The rows of Z fall into several groups, which share some directions, and each row is roughly a mix of its group's hidden directions.
Z, 143 rows:
[[-44  -1 -16  35  -8  25  -6   5   7 -21]
 [-11 -11 -29  17  13  36  36   5  10  19]
 [ 14  -8 -19  24   9  18 -13 -32 -42 -10]
 [ 17  -1  22 -48  30  10   1  24  -1  -6]
 [  5  -2 -18  35 -37 -22  29   7   8 -16]
 [ 21  23 -32 -12  -2  17 -35  -6  13  26]
 [ 29 -13 -16   9  38  24   4  -3 -26 -22]
 [-55  -2   5   6  -6  16   5   9 -33  10]
 [-18  32 -12   9 -18 -36  -4  13  15 -33]
 [ 15  -9  19 -28  28  11  44 -13   6 -10]
 [ 38 -10 -11   9 -22  -5  45   5  -9  16]
 [-36  -1  10   8   0  14 -48   4  -3 -25]
 [ -8 -12  15   2 -32 -28  26 -37 -10  16]
 [-18  23  13  48   3  25  19  15   5  -3]
 [ 15  17  35 -33 -23 -13 -19   0  25   4]
 [ -8 -16 -42   2  -3  26  29  28  15  -2]
 [  4  -1 -13 -10  -1 -59  12  -9   1  25]
 [-16  16  -2  -6 -11 -40 -35 -13  28 -11]
 [ 10  28  12  31 -19  29   2 -34 -13  -2]
 [-12 -19  -1  46  -5  -6  41  14   8   5]
 [-34  18  -4 -18 -20 -12   1  13  10  44]
 [ 16 -40   3 -14  15 -35  -5   9  32   4]
 [-38 -27  23   6 -14  10  32  -1 -22   1]
 [ -5 -21  -8 -20 -17  22   1 -36 -31  26]
 [ 24 -23  -2 -27 -13  -2  15  33  -2  36]
 [-30  18  -5   1  27   5  -6 -14   5 -49]
 [-18 -13 -34 -13  12  -2 -30   9 -20  35]
 [-19 -22  -6 -16   2  18  39   5   9  39]
 [-14  28 -20  42  34  -1  10  11   0   6]
 [ -5   9 -22  33   8  28  42 -14  11  -2]
 [ 21  20  15   5 -22  49 -17 -13   3 -13]
 [ 37   6  -2  24   7  21  35 -20  -6  23]
 [-10 -12  -1  42 -19   9 -19  -7 -34  24]
 [  5  -1  -5  23  -8   3 -54  20  -4  25]
 [ 17  -5  -9 -40  22 -10  15 -29  25 -18]
 [ 11  43  18  35  10  17  19  -1  13  10]
 [  2  -8  25 -12 -21 -42 -32 -12 -14 -15]
 [ -7 -49   9   2  23 -35 -13   9   0   0]
 [-11   2  12  47 -39   7  -7  20  -7  11]
 [-16  35  27  19 -10 -26 -23 -23   8   2]
 [  2 -36  12 -37 -13  -2 -13  11 -35  11]
 [ 24  34 -30   7  20  20  -3   0  27  21]
 [ 34  -7 -10 -20  18   7  44  19 -11 -11]
 [-23   5   7  25 -34 -18  15  -6  -9  39]
 [ -2 -46  13  15 -17  30 -13  -3 -22  17]
 [ -2  -3 -25 -36  21   9  -1  46   8   6]
 [ -4 -28  14   0 -15 -42  36 -17   9   0]
 [-33 -18   1  -7  -4  40  16 -27  20  -9]
 [-34 -31  28   3 -12  -1 -23   1 -14 -29]
 [ -8  -9  10 -31  24  24 -31  30  10  18]
 [-15  21   2 -24 -23 -16  12  10 -48  -3]
 [ 10   9  17   9 -37  32   8 -35  20   1]
 [ 24 -23 -19   5  36   4  20  -2 -37   8]
 [-20  48 -33  20  15  -3  -6   4 -10   0]
 [  0  15  14 -11 -23 -46 -30 -17 -12 -10]
 [  5  20  26 -11  -6 -41 -23  24  24  -1]
 [-35 -27 -14 -17   6  31  -9  22  -9  24]
 [ 24  32  40  -3   2  28  22  -6  -1  10]
 [-32  14   5  36 -18  24 -21  24 -12  -2]
 [-10  -5  18   0 -42  19  -7   2  10  43]
 [  9   1  19 -22  19  -1 -30  15 -32  34]
 [ 20  -4  19  34  -5  29 -24  24  20 -16]
 [ 35  19  24   9  -2   8  20 -30  -4 -31]
 [-17  22  31   5   8  28  12  28  10 -31]
 [-39 -32 -16 -17 -30  10  13  -2  17   8]
 [  3 -14 -50  10  19   9  14  30  -9 -13]
 [ -3 -14  27 -32   9  25 -27  13  10  30]
 [  5  41  25  26 -18  15  -8  27 -15   8]
 [  6  24   8 -12  -8  12 -37   8 -46  -7]
 [-16 -11   0  21 -23  35  39  -6 -18 -10]
 [-13 -33  18  -5  25 -15  -4  11 -28 -34]
 [ 32  -6 -12 -38  15 -15   1  32 -13  17]
 [-10  -4  14   3 -14 -39  21 -14 -44   3]
 [ -7  37  11  33 -15  13 -23  27 -15  10]
 [  4  16   6  -6  -9 -19 -58  11  16   8]
 [-23  -3  14 -24 -15 -26 -35  12 -25 -20]
 [-15  32   2  33 -24 -19 -11   4  21  27]
 [ 30  21 -31   4  27  22 -18   2  16 -22]
 [-16  20  20   7 -14  39 -35  -1 -22  -7]
 [ 14  40  26  37  -5  15  16   4  11  12]
 [-26  -8 -17  46   3   7  10  17 -29  16]
 [ -4 -16 -28 -22  27 -28 -20  28   8  17]
 [-38   7  -5  -8  -6 -29 -33   1  27 -18]
 [ 33   7  -5  38  -6 -22  13  -8 -23  27]
 [ 23  34  -5  -2  -1 -38 -33  16  11   5]
 [ 33  28  14  20   9 -25 -30  -2 -18 -14]
 [-17 -11  30  -9 -38  25 -10  12  10 -29]
 [ -6 -21  18 -10 -22 -29  -7 -13  42 -20]
 [ 14   7 -20  15  44 -19   4   3 -34 -17]
 [-14 -17   9  -6 -10 -51  26  -6 -24   3]
 [ -9 -37  -3  25   6  -7   8  42  20  15]
 [-11 -13  -3 -26  37  38 -16  14   5 -17]
 [ 27  10 -11   0 -22 -32  35   3  14 -26]
 [  0  31   7  23 -23  20  28  -6  36   7]
 [ -9 -23 -27 -39  24 -17  -2  -8  10 -27]
 [ -8 -10  -5  -3   6 -26   5  50 -31 -12]
 [ 15  26 -29 -25  27   9  18 -20   7 -26]
 [  3  21  17 -28 -13 -46  15 -22   1   2]
 [-16  12 -12  48 -27  26   9 -13  -2   5]
 [ -7 -34  16  28  -5  -9  32 -26  24  -3]
 [ 13  -3   1   8  27   8  41  -4 -13  41]
 [  2 -10 -45  23  18 -23  21 -12 -16  15]
 [ 25  -9  31   7  -1 -17 -19  30  33 -17]
 [ 28  -6  27  -3 -24   7  20 -42  -5 -13]
 [-11  -3 -29  30 -24   5  40  -1 -16 -18]
 [-33 -16  10  -1   5  29 -17  23 -34 -18]
 [-10 -16  21 -19  15   4  17 -16 -29 -42]
 [ 20 -32 -26   4  31  17  -6  14 -29  13]
 [ 22  -7  18 -14  -8   6  50   7 -29   0]
 [  0 -34   6 -41  11  19   1 -35   1   6]
 [  1 -27  17   7   4 -28 -42 -12  26 -13]
 [ 25   6  -9   1  28  28 -45  15  -1   6]
 [-43  11   0  -6  16 -24   8  41   8   0]
 [ -5   8   0  15  31   9 -33 -21 -13 -40]
 [ 11  29  39 -15  28  20  -8  -3  23   2]
 [ -9  21   2  -2  40 -13 -23  12  37 -16]
 [-13   3  38 -26   1  28   3   6   3 -38]
 [ 39  15   3  13   8  38  -6  -5 -30  14]
 [ 38  13   2 -13 -19 -17  19  40   8  13]
 [ -3 -12 -26   5  -9 -33   8 -20 -20  42]
 [ 25  -3  28 -24   8  -7 -17 -18 -20 -39]
 [ -1  44  14  10  32  18   6   0  28 -14]
 [ 49  -5  25  -2   0  -4 -28  -9 -25  -6]
 [-33  11  -6  37  -7   7   2  25  17 -32]
 [-49  -2   6 -24  10  -5  17  33   6   2]
 [-25 -10   2 -20  18  -4 -30  -1 -46 -11]
 [-11 -30  16   2   6  48 -15  19  -7 -19]
 [ 29 -27 -12  -7 -48   6   0   7   1 -22]
 [-23  30 -15 -19 -22  10  21 -23  -3  32]
 [-24  -6  11 -36 -33  10  20  20   1 -24]
 [-17  13 -35  48 -12  -7  15  11  -8  -8]
 [ 17  60   9   6  20  11  -5   3  -2   8]
 [-21  -4   4 -17   1 -39 -22  15 -40  -5]
 [ 18 -29 -31 -14 -17 -17  12 -33 -16  17]
 [-40  -8  10   0  30  10 -18 -37  -9  -8]
 [ -6  33   0  39 -18  12 -20  17 -22  20]
 [-11  -6  23 -31 -25  -2 -33  15 -19 -27]
 [-21  13 -22  35  10  -4 -27 -15  -5 -35]
 [ 35 -12   7  -9  -6  41 -34  -9   7  -6]
 [ 41 -14  -1  22  15  -2  14 -22  31  19]
 [ 46  11 -15  12 -25 -10  -4  36   2  -5]
 [-49 -16  -4 -38  17  -7   1  10   5   4]
 [ 10  15 -29   3  21  38  27  15  17  19]]
Which row in each list fits none of the groups? There is exactly one, and every other row fits one group, some only roughly.
    Q254: [-17  -2 -21   2 -26  33   5  10  43 -13]
    Q606: [ 11  50  11  14 -21  12   7  23  -7 -21]
    Q293: [ 10 -18 -40  11  18  26  -9  30  -8  21]
    Q604: [-17 -19  -9 -21 -12  22 -38  22  22 -18]
    Q566: [ 28 -30 -28  20   2  -9   4 -10 -37   9]
    Q106: [-34   2 -20  39  14  24  -4 -14  12  20]
    Q202: [ -2  23  44   4  -1  19 -26  11  31  -3]
    Q873: [ 43 -12   0  20  27   3   3  -5 -26  28]
    Q20: [ -1 -19  17   0 -37  16 -38  11   3 -28]
    Q353: [ 16 -30  21 -46 -10 -16   7   7  10 -18]
    Q528: [ -7 -43  28   1  -5  34  -8   7   9 -24]
    Q635: [-19   4 -27  10 -10   8 -21  23 -48   3]
    Q994: [-23 -33 -33  -2 -15  -8 -38  -1  -8   9]

Q20
    Q492: [-30 -19 -16 -19 -29 -39  -7  17  -6   0]
    Q176: [-15  43  12  12   6  38   5  11  -5  26]
    Q739: [ -1  16   3  28  11 -34 -12 -32 -27 -20]
    Q960: [-13  -9 -21 -25  41 -12 -11  23  -8 -27]
    Q580: [-16 -36  10  -7  -6  -6  41  11 -31  -7]
    Q141: [ 13  20  13  -7  18 -37  29 -20 -21 -21]
    Q731: [-16  26 -20 -16  17  35 -22  28  14  -4]
    Q11: [ 12  -7 -32  -4   4 -38  33  16 -20 -13]
    Q435: [ 19  35 -28  13  -9 -18 -23  -5 -12  32]
    Q486: [ 11  -9 -16 -24  24  16 -11  36  36   2]
    Q380: [-17  15   6 -12  37  19  40   5  12  21]
    Q955: [  8 -24  24  21  -6   0  33 -12 -41   4]

Q176
    Q359: [-11 -22   2  27   1  -9  44  30 -18  -5]
    Q965: [ 12 -11 -10 -14  13 -17  48  22 -19  20]
    Q714: [  4   5  19 -25  -7  -4 -14  30  24  43]
    Q348: [ 30   6  42 -11 -34  12   0 -10   5  17]
    Q480: [-12  30 -21  14 -22  19 -10 -14   0  43]
    Q775: [ 25  21  20  -2 -18 -30 -15 -26 -32  -1]
    Q641: [ -9  -2  -4 -36 -25 -11  30  -1  14 -38]
    Q132: [  1  22   3  40  -3  25  21 -23  11  28]
    Q297: [ 11 -26   4  39 -27  18  -1 -22  27  -2]
    Q21: [-24  -8  19  22 -34   4 -12  30  15 -27]
    Q645: [-35   6  10  33 -16   1  -3  38  11  18]
    Q218: [  9  22 -10   9  -8  17 -28  42  30  -6]
    Q772: [ 23  -6 -30  32   2 -27  -2  18 -27  18]
    Q319: [ 20 -26  36 -31  -2  17  21  -7  -8  21]

Q297
    Q826: [ 47   8   5   5  -9  19 -10  30  18  24]
    Q445: [ 39 -37 -11  -5   3  36  -1   4 -16   0]
    Q752: [-26 -15  -7  37   5  22  24 -15  32  -4]
    Q96: [-20   6   2  19   2  30 -26  18  -7 -43]
    Q537: [-24   2 -27  -1   1  -6  54 -15  -6   6]
    Q59: [10 -3  3  2  5 24 39 -1 13 47]
    Q460: [-20  25 -11  15  47  25  17  -5   9  -6]
    Q308: [ 32  -6  12  25 -11  -6 -15  -7 -17  45]
    Q365: [ 41   3 -20  21  21  -1  23  11 -31  -4]
    Q154: [-27  29  17  18  16  33  -1  28 -12 -15]

Q96
    Q310: [-24   0  16 -32 -11   1  16 -18  17 -42]
    Q621: [-11 -19 -20  -9  46  15   0  -2 -17 -30]
    Q244: [ 26  22  32 -23 -18  21  27 -11 -17  -1]
    Q194: [ -2  31   3  16  13  28 -11  -1 -38  29]
    Q725: [-56  -8  -5  -1  -7  31  13 -13  -3   0]
    Q271: [ 11 -23 -11 -11  27 -10 -25  18  43   7]
    Q64: [ 24  12   1   4  -5 -18 -40 -25  35   3]
    Q27: [-10   8 -10   6 -40   1 -15  34  27  24]
    Q109: [-14 -47   0  26  -6   0   0  13 -27  24]
    Q239: [ 30 -12  30 -33 -30 -19  -9   7 -11   8]
    Q771: [ 29  -4   7  14   8  18 -26  11 -10  47]
    Q413: [ 21  23 -32  16 -10 -11 -13 -28 -22  26]
    Q679: [  2   5   1 -33  17   6 -47 -25  14  10]
    Q780: [-38  12  -9   5  -4   8  52 -12   0   3]
    Q277: [-40  17  26  -2  -8   6 -20 -21  27 -20]

Q725
    Q464: [ 25  -2 -17 -15   7 -17   1   3  55   8]
    Q455: [ 27  14 -14 -21   7 -21 -11  14  46  10]
    Q643: [ -8   3  -6 -26  24  15   0  -2  54 -10]
    Q664: [ 18  45 -10  16   3  27 -29 -15  -9   7]
    Q793: [  8  23   4  -9  43 -27 -27  22   8   9]
    Q97: [  9 -10  -1 -19  33 -36   3   2 -41  -1]
    Q232: [ 31 -21  -2 -13  -6   1 -39   6 -20 -32]
    Q73: [ 20 -40  16  -6  16  -1   3  16 -42   8]
    Q637: [-16  12 -16 -17  31 -13  -5  33  -2 -38]
    Q840: [ 16  31 -28 -12  27 -13  -9  19  34  -1]
    Q699: [  4 -30  26   1   3  22 -25 -40 -10  16]

Q643
    Q798: [ 19 -17   5  26  28   9 -47  -2  15   3]
    Q669: [-26  -4 -15 -25  -4 -15  24  32  16  31]
    Q902: [ -7  11  32 -42   5  -1  20 -19  -8 -29]
    Q653: [ 12  20 -51  24  20  -7   6 -18  -6   4]
    Q673: [  2  23  19  17  20  12  45  22  13 -14]
    Q806: [  6 -20 -29  -8  23  -3  45 -26   7  -6]
    Q686: [  6 -17 -30 -21  36  16 -26  11 -16 -17]
    Q809: [  6 -17  17 -40  36  -8 -23 -22  -3  -7]
    Q113: [-10   1 -13  -5  18  -7 -47  40  10   8]
    Q289: [ -2 -40 -10  15  34  10  26   4  21  17]

Q809
    Q854: [ 16  10 -14  34 -39  12 -17  19  17  16]
    Q152: [ 18 -12 -12  29  30   6  17 -30 -26  18]
    Q510: [-24   2 -14  34  24   4 -24  10 -22  30]
    Q354: [-17  15 -31 -12  38 -17  19  22   2 -21]
    Q543: [ -1   8 -27  13  38   5   3  34  -8  31]
    Q406: [-27 -10   2 -10 -13  -5  38 -32   9 -30]
    Q488: [  1  40  23 -15   6  -8  25  22  31   9]
    Q583: [-26  11  29  -4  20  34 -12 -26  17 -16]
    Q620: [-24   0 -18   7  50  16  29   5 -10   3]
    Q874: [-28  -5   2  -1 -13  54   9  18  -9 -18]
    Q223: [-12  36 -29 -21  29  -8 -18  24   7   1]
    Q318: [-24 -36 -20  33 -29   4  -5   4 -18   7]
    Q246: [ 38   5  -4  26   5 -12 -13  17  42  -8]
    Q110: [  0  27  11  31 -26   0  40  -9 -11 -19]

Q110
    Q138: [ -2  24 -20  39  21  10  -5 -27  23  18]
    Q582: [ 19  54   3  11  18 -14  19  14   2 -10]
    Q430: [ -1 -24   8  -3  19 -30 -15  -5 -39 -31]
    Q838: [-13 -15  26  10 -23  10  31 -10 -41 -10]
    Q905: [-20   1  26  24 -17   7  -4 -36   0  36]
    Q22: [ 24 -14 -27  40  -9  -7  19 -17   4  27]
    Q140: [ 40  10  25 -21   3  25 -24 -11 -20  11]
    Q585: [-33  14  27 -22   3   3 -17 -26  19 -28]
    Q168: [ 32   4  27 -18  40 -13   2  -3  21  15]
    Q959: [-23  25  15  -2 -19 -49 -13   3   1  16]
    Q871: [-14  29  20  25 -19 -12  15 -21  17  33]

Q140
    Q727: [  0  -4  30  28 -19  33  37   2  -3  11]
    Q598: [ 27 -39 -19 -33   4  -6  -4 -13  12  22]
    Q901: [ 24   1  18  32  36  14 -12   9 -17 -26]
    Q707: [ 33   4  28  14   9  23 -16 -34 -20 -10]
    Q139: [ -5  30   2  -8   0 -39  -5 -31 -33   3]
    Q28: [ 37  10  -1  28  14  -1 -38  13   7 -24]
    Q352: [ 39  44 -20  -6   6   6  -7  -5 -14  22]
    Q759: [ 19   5  11 -10  36 -17  28 -17 -33 -16]
    Q747: [-28   7 -26   0   7  -9 -26  19  15 -41]
    Q350: [ -9  41  29 -19  10 -33   3  11   9 -16]
    Q773: [ -4   2 -17  18 -25 -19  33  -3  10  43]
    Q134: [ 39  -1  17 -21 -14  -1  20  -3 -33  26]
    Q351: [  0  13   5  -4  34  -7  38  23  21 -28]
    Q279: [  3 -45  12 -28  -9   4 -19  18  18  23]

Q901
